Here are some points:
[-0.6  0.  -0.5  1.1 -0.5  2.4 -0.7 -1.4]
[ 0.7  1.   0.4 -0.9  0.1  0.9 -0.5 -1. ]
[-1.3 -0.8 -0.7 -0.5  0.5 -1.1  1.4  2. ]
[-0.4 -0.5  0.   0.7 -0.4  2.1 -1.5 -0.3]
[-0.9 -0.5 -1.   1.5 -0.9 -0.2 -0.4 -0.1]
[ 0.  -0.6  1.5 -0.6  1.  -1.2  1.5  1.8]
[-1.   0.6  0.  -0.5  0.8 -0.2  1.2  0.4]
[ 1.2 -0.4 -0.7 -0.3 -0.5  0.5 -1.3 -0.1]
[-1.   0.1 -0.3  2.  -0.5  2.2 -1.3 -0.8]
[-0.5 -0.5  1.4 -0.7  1.  -0.8  1.5  0.1]
[-0.8  3.   2.6 -0.6  1.6 -1.1  1.7  0. ]
[-0.7  0.4  1.3 -0.9  1.3 -0.1  1.7  0.2]
[-0.4  1.3  0.   0.4 -0.1  0.8 -1.4 -0.8]
[ 1.1  0.1  1.4  0.3 -0.3  1.  -0.9 -1.4]
[-0.9  0.2  2.7  1.   0.5 -0.3  1.8 -0.7]
[ 2.2  0.8  1.7  0.2 -0.3 -0.6 -1.1 -0.8]
[ 0.2 -0.4 -1.  -1.  -0.3  0.8 -0.9 -0.3]
[ 0.4 -0.9  1.1 -0.4  1.  -0.6  2.4  1. ]
[ 1.7 -0.7  2.3 -0.2  0.3 -1.2  0.7  0.8]
10 more points follow, each with its number after it:
[-0.6 -0.8 -0.8  0.8 -0.5 -0.1  0.6  0.7] 0
[-1.   2.  -0.8 -0.3  0.2  1.2 -0.2 -1.3] 1
[-0.2  3.1 -1.4 -0.9 -0.1 -0.6 -1.3 -0.8] 2
[-1.3  1.   0.3 -0.1  0.2 -0.4 -1.  -0.8] 3
[ 0.1  0.2  1.2 -0.6  1.3  1.7  2.5 -1. ] 4
[ 0.7 -0.7  1.8  0.1 -0.4  0.9 -0.5 -0.8] 5
[ 1.3 -0.3 -0.7 -0.1 -0.1 -0.2 -0.7 -0.8] 6
[ 0.7  0.3 -0.5 -0.2 -0.3  0.1 -1.3 -0.9] 7
[-1.1  0.2 -0.7  1.9 -0.8  1.8  0.2 -0.7] 8
[ 0.1 -0.6 -1.1  0.5 -0.7 -0.5 -1.2 -0.8] 9
Which two of these numbered points are nearest to each point below, ignoring the 2 directions in which the first points spread most? Their numbers follow each, nearest first.
[ 3.4  0.7  2.3 -0.9  1.  -0.7  0.9 -1. ] > 6 7
[-0.5 -0.7 -0.9  0.7 -0.8  1.3  0.1 -0.1] > 0 5
[-1.3 -0.9 -0.4  2.8 -0.7  2.1 -1.  -0.6] > 8 0
[-1.7  0.2  1.  -0.3  1.  -0.3  1.8  0.8] > 8 3
[ 1.4 -0.9  1.8 -0.1 -0.7  0.8 -0.6 -0.8] > 5 0
[-0.7  1.6 -0.9 -0.3 -0.4  1.8 -0.9 -1.1] > 1 3
Now 10 new points, numbered from 0 again:
[-0.6  1.2 -0.9  0.3 -0.2  2.2 -0.9 -1.1] 0
[ 2.  -0.1 -0.5  0.2  0.   0.1 -0.7 -0.9] 1
[ 0.8  2.  -0.3 -0.4 -0.3 -0.4 -1.4 -0.5] 2
[ 0.5 -0.5 -1.5  1.6 -0.9 -0.3 -1.6 -0.7] 3
[-1.  -0.2 -1.  -0.7  0.6  1.6  1.6  0.3] 4
[ 0.3  0.6 -1.4 -0.8 -0.6 -0.8 -1.3  0.1] 5
[ 1.5  0.9 -0.3 -0.6  0.6 -0.9 -0.5  1.4] 6
[-0.4 -0.8 -0.5 -0.4  0.  -0.6  1.1  1.6] 7
[-1.  -1.1 -1.2  0.2 -0.4  0.1 -0.3  1.3] 8
[-0.9 -0.8  3.2 -0.2  0.8 -1.1  2.9  0.5] 9
The same question for these:
[ 0.6 -0.3 -1.4  1.  -0.6  0.2 -1.4 -0.8] > 3 1
[-0.8  2.3 -1.  -0.6  0.3  0.  -1.3 -0.9] > 2 0
[-0.1  1.  -1.4  0.1 -0.5  0.2 -1.4 -0.6] > 2 5
[ 1.6  0.1 -0.5  0.9 -0.8 -0.2 -1.4 -0.6] > 3 1
[ 0.9 -0.2 -1.2 -0.6 -0.6 -0.5 -1.4  0. ] > 5 6
[ 0.6 -1.  -1.1 -0.3  0.8 -0.5  1.4  1.2] > 1 7
